Named moves (each a turn or a mirror), then the moves between two rows, first move first; the first pair answered
move fugid:
[-3 -2 1 -9 4 -7 -2 -2 10 2 -3 -4 -3 6 0 -4 -5 7 -1 3 4 -6 -5 5 2 -6 -5 -7 5 0 2 4 1 -4 1] => [5 9 1 4 0 -9 3 6 3 4 5 -1 -2 4 -8 -7 -3 5 -2 0 6 7 -7 -1 -5 -1 -2 0 12 6 1 -3 3 0 -1]
[-6 14 1 -2 2 1 -10 0 8 7 9 1 -5 7 -3 -8 -5 10 -3 8 -11 -2 -1 -9 3 -2 0 5 17 -3 -4 -15 4 -2 -9] => [-8 10 1 -6 4 1 -12 -4 12 7 6 2 -6 6 0 -7 -6 11 -3 9 -12 -6 -1 -7 5 -5 -2 4 15 -4 -5 -12 4 -3 -8]
[3 -6 -2 6 -6 -3 4 0 -11 10 -6 5 -8 9 3 -8 -15 15 -2 -6 13 -8 -2 6 -11 3 -4 3 -5 11 7 2 -10 -4 3] => [2 -8 -3 4 -4 -2 4 -2 -10 9 -7 5 -8 11 4 -8 -16 14 -2 -6 11 -10 -2 7 -10 3 -5 2 -6 10 7 2 -10 -5 4]
[8 1 0 6 -6 3 -3 7 -11 13 -10 6 -8 1 18 -2 4 4 7 1 9 -5 5 1 -3 -1 3 9 2 -12 2 3 -10 1 7] => [7 2 -1 5 -5 4 -4 8 -12 13 -10 5 -8 1 18 -3 3 4 7 2 10 -6 5 1 -4 -2 4 9 2 -11 1 3 -10 2 7]
move Dovu:
[2 2 1 5 3 0 13 -1 0 0 12 -2 0 -19 -16 -3 -1 14 -8 0 1 13 9 -3 1 0 -1 -1 13 4 -6 -6 1 -6 -11] => [-10 -2 1 -10 12 6 -2 -12 12 -12 0 -4 1 -14 2 3 5 7 -3 6 -7 -3 -1 6 17 -10 3 1 7 -6 -9 0 3 -4 -5]
[-1 8 -2 -4 -7 -7 2 7 -9 3 -7 6 -11 5 7 -12 -9 -2 7 -5 10 -4 -5 4 -7 7 7 11 -2 10 7 3 -4 0 10] => [-2 9 -1 -6 -5 -5 0 5 -8 1 -8 4 -11 6 10 -12 -8 -1 9 -3 10 -6 -7 7 -3 4 9 11 0 9 6 5 -4 1 9]
[-2 -3 -3 -2 2 -3 4 -1 -3 5 -2 0 2 1 0 -1 -4 4 2 -2 2 1 10 0 -3 -1 0 -2 1 6 3 0 3 -1 -1] => [-5 -1 -1 -3 3 0 3 -3 1 3 -3 -1 0 2 2 -3 -3 6 3 -1 2 1 7 2 1 -5 1 1 3 6 2 2 4 -1 -1]
[1 -2 -17 2 2 2 -4 -2 0 -6 2 6 14 3 3 14 14 -24 -4 -2 -9 3 -6 -1 7 -6 1 1 -15 -1 -3 -2 9 10 8] => [8 6 -15 16 -3 -1 5 5 -7 4 15 5 10 0 -11 6 9 -14 -7 -6 -1 18 0 -7 -3 0 -1 3 -4 7 -3 -6 8 8 3]
move totag:
[-7 -9 -9 11 9 -4 3 -2 16 -2 6 5 -1 6 11 7 -7 4 -8 -10 14 4 -4 11 -6 -5 10 -11 17 17 -7 4 4 12 7] => [-2 -8 -11 17 7 -3 3 0 13 -6 8 7 7 3 9 10 -1 -3 -14 -11 10 9 -6 8 -8 -2 11 -11 15 14 -6 -1 6 14 8]
[-4 -25 -3 -12 -12 -16 15 -5 28 9 -6 -4 -2 -7 -14 10 -4 -11 -12 6 -16 -4 30 2 -3 -4 -9 -29 -10 -13 -1 2 -14 -12 -12] => [-3 -24 -4 -13 -12 -16 13 -5 27 9 -7 -2 -1 -7 -13 10 -2 -13 -12 6 -16 -4 30 1 -4 -3 -9 -29 -10 -12 -1 0 -14 -12 -11]
[3 1 10 -1 0 5 -5 5 5 11 5 -12 -5 0 -12 -10 5 12 -3 5 -6 8 10 -2 4 -16 3 -1 13 -7 -10 -2 -2 -8 -10] => [9 2 8 3 -2 5 -6 8 2 6 5 -10 2 -3 -14 -7 10 3 -8 3 -11 13 7 -6 1 -12 4 0 9 -8 -10 -7 -1 -5 -10]
[11 3 -13 10 -5 -5 5 14 -15 9 3 11 5 18 -4 9 -7 -7 4 -13 18 15 -4 -5 -28 16 -8 2 -16 25 16 -8 -9 9 14] => [2 2 -10 4 -2 -7 5 9 -11 18 0 7 -8 25 -1 2 -18 9 12 -11 28 5 -2 0 -23 9 -9 3 -10 28 16 2 -11 1 14]
move zug:
[-11 -15 -6 -12 19 1 1 -10 9 7 2 -12 -7 9 7 6 -14 8 8 -13 3 -9 5 18 13 -7 -9 -3 -6 -2 -2 4 6 -9 8] => [7 -20 5 -19 8 2 4 1 8 6 -4 -13 3 -8 10 9 -3 -3 -2 -5 -10 -9 8 5 1 4 -10 -11 -15 -25 0 2 -8 -10 6]
[9 10 9 8 -4 3 0 1 -2 -2 8 -3 8 -8 -6 2 14 -2 -3 3 -5 15 -4 -8 6 3 4 6 10 -9 -13 -9 1 -1 -8] => [1 14 7 11 1 4 -2 -2 -3 -3 8 0 2 0 -4 1 10 -2 2 -1 0 13 -9 -4 10 -1 7 13 13 -2 -13 -10 7 2 -7]
[-2 0 -4 -2 3 0 -2 -4 3 0 -3 2 -1 1 3 0 -3 -3 2 -1 5 -6 -5 2 3 -2 0 1 -5 1 -1 0 3 -4 0] => [1 -5 -4 -4 2 -1 -1 -5 4 1 -2 -1 0 -3 -2 0 -2 1 -1 1 3 -5 1 1 3 -2 -3 -6 -6 -1 -2 3 0 -6 -3]
move poba:
[22 2 9 17 -8 -18 5 4 -4 11 17 2 8 1 -26 0 -3 6 -3 3 4 0 3 -10 -17 -7 2 -27 -15 2 13 -5 -1 6 0] => [20 5 17 10 -10 -17 4 8 -4 18 14 -2 -2 -2 -20 -4 -6 14 1 6 12 -8 2 -12 -19 -9 3 -23 -11 -3 14 -2 -7 3 0]
[7 -8 -10 8 -10 -7 2 1 -8 0 -5 7 7 0 6 -1 -2 -7 -8 -10 5 10 1 -2 -6 10 -1 -4 -9 9 4 -4 5 7 2] => [7 -6 -8 10 -10 -9 6 0 -8 7 -1 5 2 2 2 -7 -7 2 -7 -9 10 10 5 -1 -7 9 -2 -4 -1 15 3 -2 4 4 -2]
[-12 -4 -8 7 2 -14 12 -2 -4 18 13 2 -9 4 -14 -8 -9 18 3 4 15 8 9 -9 -6 11 3 -2 5 19 8 -5 -1 -5 -11] => [-12 -1 6 -12 -4 -10 3 5 -4 17 -2 -2 -16 0 3 -10 -7 14 9 12 19 -9 -2 -16 -9 17 9 6 0 1 13 -2 -13 -3 -7]
[7 -1 3 -13 6 -9 3 -16 9 2 -7 1 8 2 -2 -6 -8 -15 6 2 -6 -11 -9 -9 -11 -5 -1 -9 -20 -3 1 -1 5 -3 -3] => [5 -3 -3 -7 8 -11 6 -19 9 2 -2 3 10 3 -8 -6 -9 -14 4 -1 -6 -4 -6 -6 -10 -7 -4 -12 -17 3 1 -2 9 -4 -5]
Now pairs of rows:
Each pair is two moves apart.
[15 15 3 -1 -1 5 5 8 -10 1 15 -3 -2 -21 -6 -12 14 -7 1 12 7 8 8 -10 2 10 -5 16 7 -11 -20 -7 11 -3 -14] => [8 22 1 -1 2 8 -2 8 -12 -2 12 -2 -8 -14 2 -12 12 -11 9 9 14 3 -3 -8 6 8 0 27 7 -6 -20 -6 15 0 -10] => zug poba
[-8 -6 -11 -1 0 0 -5 2 3 10 5 -9 -11 -4 -3 -11 2 15 5 1 6 -4 11 2 9 -8 5 -8 8 13 -9 -8 3 -7 -9] => [2 -17 -16 0 -7 -6 1 5 -5 10 1 -2 -2 -6 -5 -6 1 5 -3 -2 2 -4 16 -2 -3 4 -1 -18 -7 12 -1 -8 -2 -5 -5] => Dovu Dovu
[15 4 3 -10 1 -6 9 9 -10 10 -2 -4 -7 -6 -6 -6 -3 16 4 -8 4 5 17 -7 -9 10 -8 -6 2 -4 4 0 -9 -4 -7] => [13 12 -3 -8 0 -1 -2 14 -17 -6 -9 3 0 -1 8 6 4 -7 5 -14 3 1 -4 -9 -10 14 1 8 -7 -5 9 -8 -1 8 2] => zug poba
[5 -1 3 -6 -16 4 -15 10 -8 0 -20 -7 7 2 21 10 5 -28 2 -2 -11 -7 -15 -6 -21 11 4 11 -15 -7 9 1 -2 3 8] => [2 -3 -17 24 -5 -6 6 -3 -7 14 11 -5 8 12 -17 2 -10 -2 -4 -13 -6 20 12 6 -15 0 -11 -2 3 28 -1 1 14 -6 -3] => poba poba
[-5 -7 -7 0 7 3 -3 -6 1 -9 -3 1 4 5 2 6 4 -8 -4 -1 -4 -3 -2 8 8 -2 -1 -2 -5 3 -2 3 8 1 4] => [-1 -12 -8 -1 4 -1 2 -4 -1 -5 -2 2 4 4 -3 5 -1 -2 -6 0 -3 -2 7 7 2 2 -5 -9 -7 4 2 5 3 -2 3] => Dovu fugid
[4 -19 5 -6 10 -4 -11 4 -11 -8 -14 6 -2 -4 10 10 -1 -9 -1 12 1 -14 -3 -8 -3 6 -4 -3 -6 -11 8 5 -3 -11 10] => [2 -23 -8 10 16 -10 0 -4 -11 -3 5 8 2 2 -12 8 -7 2 -5 5 2 3 12 -1 0 0 -12 -13 1 9 4 3 8 -14 5] => poba poba
[1 -6 -4 5 -5 -6 10 2 -2 2 3 9 -1 4 -6 -1 -10 -1 2 -6 7 8 -4 2 -5 5 0 4 -6 12 8 4 6 0 0] => [0 3 -2 8 -2 -1 4 2 0 -6 4 6 3 2 -5 2 0 -8 1 -5 0 13 -12 2 4 0 4 10 -3 7 1 0 12 4 1] => Dovu totag
[-2 -9 -2 -2 7 0 11 -7 -4 4 2 7 -4 18 3 6 14 -7 -14 6 -2 -17 9 5 -1 5 9 -10 -9 5 12 11 -3 -2 -4] => [-2 -2 -1 6 9 -1 17 -5 -5 12 11 4 -10 18 -6 0 9 4 -12 4 3 -10 15 4 -1 3 7 -7 3 11 9 9 -1 -5 -10] => poba Dovu
[7 3 16 2 6 -5 -10 6 -7 -3 -6 -1 -8 2 8 -6 23 1 6 -6 -1 17 -14 -8 3 3 7 2 4 14 5 -2 7 6 11] => [12 -7 19 -1 3 -8 -2 5 -2 1 -4 -5 -4 -7 0 -8 25 6 -1 -2 -8 22 0 -11 1 4 0 -11 3 7 2 0 0 1 4] => zug zug
[-7 -2 8 -4 -8 -6 5 1 -7 9 -7 -3 -17 -1 1 -11 -14 20 10 5 17 -11 -2 -3 -4 -2 -7 0 7 -4 4 11 1 2 0] => [-6 7 -7 19 -5 -4 2 3 -15 -6 3 7 -4 5 -6 -1 -7 -1 5 -6 12 7 -13 -2 -2 -3 -3 9 5 10 2 -3 20 13 4] => totag zug
[3 -1 11 -6 -7 1 -8 12 10 -6 5 5 8 -10 8 1 19 -2 6 -2 -7 -2 -11 -10 -2 5 17 0 -13 -12 -9 2 -1 5 9] => [-7 5 -2 6 3 2 -9 4 9 -8 13 8 8 3 2 3 16 0 10 -10 -1 5 -12 0 5 -3 19 5 -6 7 -11 2 14 6 11] => zug totag
[5 -1 9 -3 -9 2 -4 11 -1 -7 -7 -3 9 -11 12 9 12 -16 -5 6 -13 -3 -8 -8 -6 9 -1 0 -6 -21 4 -5 -12 5 -1] => [-1 -15 -4 1 2 -1 -3 -4 6 -10 -1 -1 20 -4 2 13 10 -14 -11 2 -21 2 3 3 3 -1 -9 -14 -11 -11 1 -2 -2 2 -1] => poba fugid
[7 16 10 2 3 19 7 -16 11 8 -6 -8 -14 -7 3 0 0 9 9 0 -5 -14 9 -1 10 -12 5 13 21 -2 3 9 4 -1 -4] => [23 4 4 10 -10 8 21 -5 -5 14 -3 1 -3 -12 -8 1 -6 0 -2 -5 -6 -2 21 -12 -13 9 -3 -1 8 2 15 2 -3 3 -2] => Dovu Dovu
[-1 3 17 2 -6 3 -4 9 10 -9 15 -9 -3 -8 -1 0 9 2 0 21 4 8 -10 -1 6 2 -14 -6 18 2 -10 2 -11 -4 -15] => [-7 6 14 7 -1 3 -5 6 9 -8 16 -10 -9 -1 1 0 6 3 5 16 10 7 -14 5 10 -3 -12 1 20 10 -10 3 -5 -3 -14] => zug zug
[10 8 6 16 -6 0 13 1 1 -3 14 2 12 -4 -13 -9 8 4 -6 -8 0 15 0 -7 -2 2 -4 5 8 10 -4 -6 -6 -7 -4] => [6 15 3 18 -3 1 10 1 -1 -6 13 3 8 2 -9 -8 7 2 -2 -12 5 13 -7 -6 1 1 0 12 9 16 -4 -7 -2 -3 -1] => zug zug
[3 14 -4 10 4 -1 4 1 -8 1 10 1 0 -6 -10 -7 4 9 -1 0 1 17 1 2 5 -4 7 6 15 4 -13 -2 5 -4 -3] => [8 18 3 5 -2 0 2 9 -10 1 5 -1 -2 -10 -3 -7 7 5 0 2 1 13 -5 -4 -1 1 11 11 15 -5 -10 -4 -2 -2 -3] => poba totag
[5 4 -5 4 -9 -1 3 4 -10 17 2 21 6 3 -16 5 -7 9 -13 -22 7 1 5 4 -8 17 -8 1 1 8 11 -2 0 7 -18] => [2 4 10 -11 -4 5 -1 -4 9 15 0 9 5 -9 -14 1 7 18 -15 -9 -6 -3 9 4 8 3 -9 -6 10 -13 -1 2 -6 -2 -27] => Dovu zug
[1 -9 -10 4 -7 -3 2 -2 -10 1 -8 12 -1 13 4 6 -11 -4 0 -11 8 -8 -1 5 -10 7 -2 -1 -8 9 10 -1 0 3 14] => [-1 7 3 3 -6 2 0 4 -9 6 -7 5 -13 8 9 -3 -10 6 7 -6 17 -10 -9 2 -7 3 4 12 5 5 6 0 -2 2 9] => Dovu poba
[6 -5 14 -5 -1 -1 -9 3 -3 3 -6 -3 -2 -1 9 0 -6 -8 4 6 -3 -14 1 -10 3 10 -13 -5 -2 -5 1 -2 -8 1 10] => [1 7 7 9 5 -1 -6 2 -7 6 4 1 -7 10 2 -3 -13 -3 10 -1 8 -6 0 -5 5 7 -11 6 9 15 -1 -5 4 4 9] => fugid zug
[-3 6 -7 10 7 3 5 2 4 10 14 -5 7 3 -14 1 5 9 -13 -7 -2 18 4 8 5 -4 3 -6 1 11 -4 -3 10 2 -6] => [-11 -2 -6 0 11 2 1 -5 12 12 9 -7 1 7 -7 1 1 16 -9 -3 0 8 7 14 11 -10 1 -10 1 9 -3 4 6 -3 -6] => totag fugid
[3 -6 -2 8 -4 -4 3 1 -1 3 13 3 9 1 -12 0 -4 4 -1 -1 -3 13 7 4 3 -1 -2 -9 0 6 6 -9 3 -6 -1] => [4 -4 9 -4 -6 3 -4 2 6 -2 5 -1 11 -8 -3 3 7 -1 0 7 -11 7 2 0 8 -2 2 -9 -1 -13 2 -7 -4 -7 -3] => Dovu zug
[-10 -8 -5 -4 3 1 -2 -3 -7 3 -6 4 -5 12 9 -1 -10 0 3 -3 12 -9 -2 4 -6 3 0 0 -5 7 8 5 3 -1 7] => [2 -3 -8 7 -2 -1 2 3 -14 -1 0 7 4 6 0 4 -5 -8 -4 -6 8 5 -2 -5 -12 11 1 -1 -6 7 9 -4 4 4 6] => Dovu totag
[1 5 3 -4 0 -3 -2 7 -1 -10 -3 2 3 -4 -2 -20 3 2 1 20 -1 -1 -5 7 11 -13 2 16 1 -4 -1 6 3 3 -1] => [-2 0 -7 -2 3 -6 -3 4 -5 -12 -5 8 7 4 0 -15 -3 -3 2 14 2 -4 -5 13 8 -11 0 14 -6 6 4 8 9 7 5] => Dovu zug
[3 10 -2 10 -1 7 0 6 -2 1 1 -2 12 -3 -7 3 4 -7 -10 -1 -2 18 -1 -6 -4 2 -2 -2 8 4 -3 -8 6 6 -4] => [-9 -7 -3 -7 9 7 -5 -9 10 3 -6 -5 10 3 -2 3 1 1 -8 4 -6 2 6 6 7 -9 -8 -14 3 0 -3 3 4 -1 -2] => fugid poba
[11 -4 -1 7 -9 9 6 3 8 12 -6 0 10 -8 8 14 4 -15 -8 14 -14 8 2 -1 9 -11 -2 15 5 -3 -14 -7 -2 9 -15] => [1 -5 3 -4 -5 11 1 -2 14 16 -15 -2 0 -3 19 11 -4 -9 0 17 -8 -8 1 3 13 -15 -1 17 6 -3 -13 1 -4 6 -14] => totag poba
[-7 -5 2 -6 0 -1 0 -2 5 4 -2 -5 -1 3 -1 -1 -2 7 -3 2 -1 -3 7 5 2 0 -9 -8 0 -2 4 5 0 -2 -4] => [-9 7 3 -4 4 3 -6 -2 6 0 1 -6 -3 5 2 -1 3 4 0 1 0 0 -3 5 8 -5 -4 1 7 -2 -2 1 5 2 -4] => fugid Dovu
[3 -12 2 -7 -4 -5 5 -7 5 8 -7 -3 -2 -3 2 -6 -7 9 -1 6 -3 -10 13 3 -3 2 -8 -13 -7 -8 4 7 -9 -10 -1] => [9 9 8 9 -3 -2 9 -1 4 8 9 -5 -3 -9 -9 -11 0 13 -1 3 -1 10 10 -3 1 -2 -1 0 11 -3 -6 -2 -2 -8 -10] => totag Dovu
[6 -16 0 -20 -4 -8 0 0 4 10 -4 -9 17 -13 -8 -15 -4 1 -4 8 -4 -5 10 -11 -3 4 3 7 -5 -9 -7 8 1 -11 7] => [1 -10 2 -21 1 -4 -3 -3 9 9 -2 -12 11 -11 -6 -18 -3 5 0 9 -1 -6 6 -9 4 -3 6 13 2 -9 -12 11 4 -12 5] => Dovu Dovu
[-2 24 11 -11 -12 14 -6 0 -3 -6 0 -4 -1 4 14 3 12 -6 15 2 13 -1 -20 -6 -4 6 13 16 4 -14 -1 -6 -4 10 0] => [-8 6 -2 -14 -3 15 -11 -15 6 -17 -3 0 13 10 13 16 18 -16 7 2 -2 -2 -16 5 8 -1 7 3 -11 -14 -2 -2 4 9 4] => poba fugid
[-10 -10 9 -11 -1 2 -13 -1 7 -2 -14 10 0 4 18 -4 3 -4 11 -1 -3 -20 7 -5 -7 -12 -3 7 -15 -10 14 11 -10 -5 14] => [-14 -16 -2 -3 6 1 -12 -8 9 -6 -9 14 6 10 12 1 2 -7 8 -5 -7 -14 11 2 -2 -16 -8 1 -18 -1 11 10 -1 -6 15] => poba totag
[0 9 3 2 2 7 5 0 7 1 4 -1 -10 0 8 -12 -5 -4 8 1 4 -3 -7 3 -2 1 3 7 5 1 -1 2 4 -8 2] => [5 8 2 2 0 9 2 1 6 -7 2 0 -1 -2 9 -6 2 -15 3 1 -3 -1 -10 1 -3 4 4 7 -1 -5 0 -2 6 -4 5] => totag Dovu
[4 -7 4 -8 -8 -8 0 11 -7 -3 -5 7 2 -6 6 -6 -9 -1 -4 6 2 -2 -8 -10 -12 16 8 -11 -1 -14 1 -5 -16 4 -7] => [-1 0 7 -6 -3 -6 1 10 -3 3 0 3 -9 -5 4 -13 -14 12 3 7 11 -4 -8 -6 -5 8 8 -4 11 -10 -3 0 -14 -1 -11] => totag Dovu
[-1 12 8 9 9 4 2 3 4 -2 6 -3 2 -1 -4 -1 6 4 -3 1 -2 9 4 -3 2 1 -3 3 5 1 -4 -3 3 -2 -4] => [-3 13 14 1 8 5 0 3 6 1 0 -5 -4 -1 3 -3 4 6 2 4 2 0 0 -5 3 0 0 6 5 -3 -3 -1 -1 -4 -3] => totag poba
[5 -6 0 11 -6 2 1 9 -12 -6 -1 6 10 6 -8 5 1 -13 -8 -6 -1 3 5 1 -2 4 -1 -5 -7 3 8 -5 2 3 7] => [-1 -15 -3 7 -1 0 2 -1 -5 0 -1 3 5 11 -10 3 -4 -1 -5 -4 1 -1 13 9 5 -3 -6 -13 -5 6 7 3 2 -3 4] => fugid poba
